In the rows, 128 means zero.
One turn sends every row of this set to another row. A few are shown first. Where does it send the rows asked after them?
Ven: [120 147 132 154 138 129  75 117 148 132 144 141 110 157 121 124 144 119
 109 151 104 144  99 165 103 105 131 134 127 128 126]
mima: [122 111 164 119 121 148 127 110 108 141 138 120 132 149  99 114 153 112
 121 149 116 152 120 153 123 102 155 119 135 100 115]
tasi: [124 106 132 132 134 118 149 128 117 122 114 116 109 140 128 110 135 122
 112 150 109 147 137  94 132 106 146 139 130 122 178]
gim: [124 109 118 118 137 123 145 131 126 116  99 116 107 134 119 110 121 128
 109 155 119 136 143 106 127 111 134 136 126 124 173]
lal: [115 156 131 120 136 136 130 112 146 156 139 141  97 145 122 104 134 119
 103 124 141 152 131 104 144 112 156 144 142 158 163]
dunu: [137 134 140 126 126 136 154  97 138 141 134 135 123 176 119 112 132 108
 114 141 121 141 168 144 121 101 133 141 113 111 107]
sabot: [115 127 125 130 127 132 128 117 139 154 137 117 102 129 123 108 129 115
 101 151 129 123 171 141 123 124 144 128 131 141  84]
modir: [117 141 135 155 126 132  77 120 146 129 148 143 111 161 113 125 136 104
 103 134 113 138 115 172 106 112 134 131 136 134 128]
gupos: [127  89 127 141 135 135 109 125 125 141 147 143 111 139 118 126 121 120
 117  96 108 138 140 175 131 110 143 138 105 119 143]
sem: [130 111 132 131 148 126 101 107 108 130 143 145 106 142 133 133 132 134
 135 150 100 130 112 158 124  94 127 149  88 113 125]
dofa: [126 103 106 118 145  97 110 129 146 171 115 114 109 148 121 121 118 126
 111 139 124 138 120 121 118 119 113 145 127 171 141]
Lik: [121 105 156 130 130 120 138 119 119 145 130 104 131 148 108 113 151 112
 125 135 118 153 108 158 108 103 160 134 141  94 130]
magu: [119 105 143 128 129 127 100 119 118 166 155 134 106 154 119 115 139 120
 107 145 114 151 120  96 150 117 127 124 123 177 129]
Dobo: [126 128 136 126 138 131 161 112 159 125 135 138  98 156 111 102 142 119
  93 141 115 143 146 146 120 114 139 130  99 113 103]
Zume: [137 140 148 145 139 133 145 108 137 151 132 115 130 176 131  96 123 128
 132 127 127 160 145 136 127  98 139 146 111 100 118]
Lazis: [123 121 127 138 124  97 146 124 120 164 144 128 105 130 100 137 125  90
  75 139 106 138 116 115 154 116 142 137 122 143 124]
nofo: [126 110 139 127 127 143 138 123 107 125 121 125 115 142 122 108 134 125
 113 153 110 150 148  89 147 105 143 128 129 125 171]
foge: [126 136 126 155 127 138  77 119 151 149 145 141 125 162 116 126 139 109
 106 124 105 150 126 173 107 107 137 133 141 130 138]
rasal: [130 142 124 154 138 135  75 116 153 151 141 139 124 159 123 125 147 124
 112 141  96 156 110 166 105 100 134 136 132 125 135]
sinu: [126 127 134 142 126 138 122 110 127 181 144 111 124 141 137 107 135 121
 120 143 119 145 174 129 131 110 151 135 139 133  96]
vel: [141 137 137 131 118 142  88  99 118 153 139 140 132 152 119 134 122 104
 116 137  98 140 106 104 113  94 135 140 115 115 169]
munet: [129 119  94 108 146 119  87 124 133 152 132 126 127 134  91 119 103 126
  85 162 120 153 129 150 132 117 141 151 131  99 126]
kega: [122 151 118 114 143 125 139 108 156 162 133 142  97 141 126 112 147 123
  99 134 126 153 130 106 132 106 155 151 141 154 166]
vab: [121 130 134 155 146 115 126 120 136 175 141  97 112 132 150  98 144 138
 123 148 114 154 139 123 124 110 157 143 128 123 101]
mulez: [110 130 126 142 146 109 132 126 148 149 133 104  90 120 136  99 137 132
 105 156 123 132 135 135 115 124 149 136 120 132  89]
sotir: [126 135 138 145 130 120  94 119 131 137 136 126 112 140 119 120 116 109
 109 122 108 139  79 108 107 107 142 141 110 112 175]
sesib: [121 107 106 128 144  86 104 128 129 148 146 118 120 140 101 121 115 105
  82 143 118 154 120 147 124 120 158 164 142  97 139]
Zov: [117 114 134 137 135 104  95 120 104 143 172 129 120 147 105 117 127 104
  88 153 113 162 113 126 145 116 164 154 138 100 129]
gunuz: [126 134 144 146 151 128 151 123 158 134 133 118 105 155 124  85 134 140
 111 127 121 162 123 138 126 111 145 135  97 102 114]
bida: [122 137 136 140 137 121 125 130 117 164 142 123 106 123 102 119 116 120
  87 148 111 151  96 103 171 114 137 125 106 138 116]
rof: [125 124 119 127 126 131 100 124 152 129 127 140 102 127  99 125 114 104
  84 119 107 127  99 125 103 118 138 128 107 122 168]
Kige: [117 105 143 143 137 125 103 120 105 118 151 140 100 145 124 125 114 116
 129 119 123 122 119 166 130 109 135 143  97 120 129]
Geno: [116 168 129 112 139 135 124 106 140 148 131 139  97 147 123 108 124 121
 112 142 150 139 128 104 139 108 143 148 137 158 155]
Dob: [120  95 130 135 134  89 119 124 128 170 145 121 105 157 128 123 141 107
 108 133 113 146 117 106 127 117 132 146 133 172 144]
timiz: [124 114 144 104 130 156 123 116 127 136 118 119 127 136  89 110 141 127
 115 155 122 144 120 165 116 108 143 113 126 101 110]
Vuma: [139 127 118 113 114 153  94 104 138 146 130 154 122 139  99 138 121 100
  91 134  97 129 126 121 109 106 130 126 113 124 163]
dakup: [125 113 118 111 140 135  92 125 134 167 125 127 109 145 112 112 115 137
 110 151 126 142 124 111 140 119 109 123 116 176 126]
rekup: [126 114 126 114 129 149 135 126 118 119 105 125 113 137 114 108 119 130
 109 158 120 139 154 100 142 110 132 124 125 128 166]
vuga: [138 143 115 131 141 123 118 125 121 185 116 111 129 129 106 125  95 129
 106 148 118 150 111 114 160 104 122 138 113 132 124]
zupod: [122 108 136 115 140 127 134 126 138 140 109 104 126 135  98 110 139 127
 118 141 123 147 108 171 101 109 149 128 131  95 124]
lazu: [140  94 116 129 147 136 107 112 128 154 140 147 117 136 128 133 140 138
 123 126  86 146 133 167 126  96 136 144  95 112 139]
dotiz: [125 126 123 116 138 137  78 115 108 148 158 136 127 141  95 115 115 123
  91 171 116 160 123 129 152 113 147 142 127 101 117]
Sapop: [138 127 106 128 129  98 139 120 124 184 118 116 128 137 105 143 105  99
  94 140 114 137 131 125 144 106 127 149 129 137 131]
Susug: [123 163 116 105 145 124 133 102 150 154 123 141  97 144 127 116 137 125
 108 153 135 141 127 107 127 103 142 155 136 154 157]

Ven -> rasal
Geno -> Susug
sotir -> vel
Now find these:
Lazis -> bida
Dobo -> gunuz
vab -> sinu
mima -> timiz
munet -> sesib
Dob -> magu
tasi -> nofo
gupos -> Kige

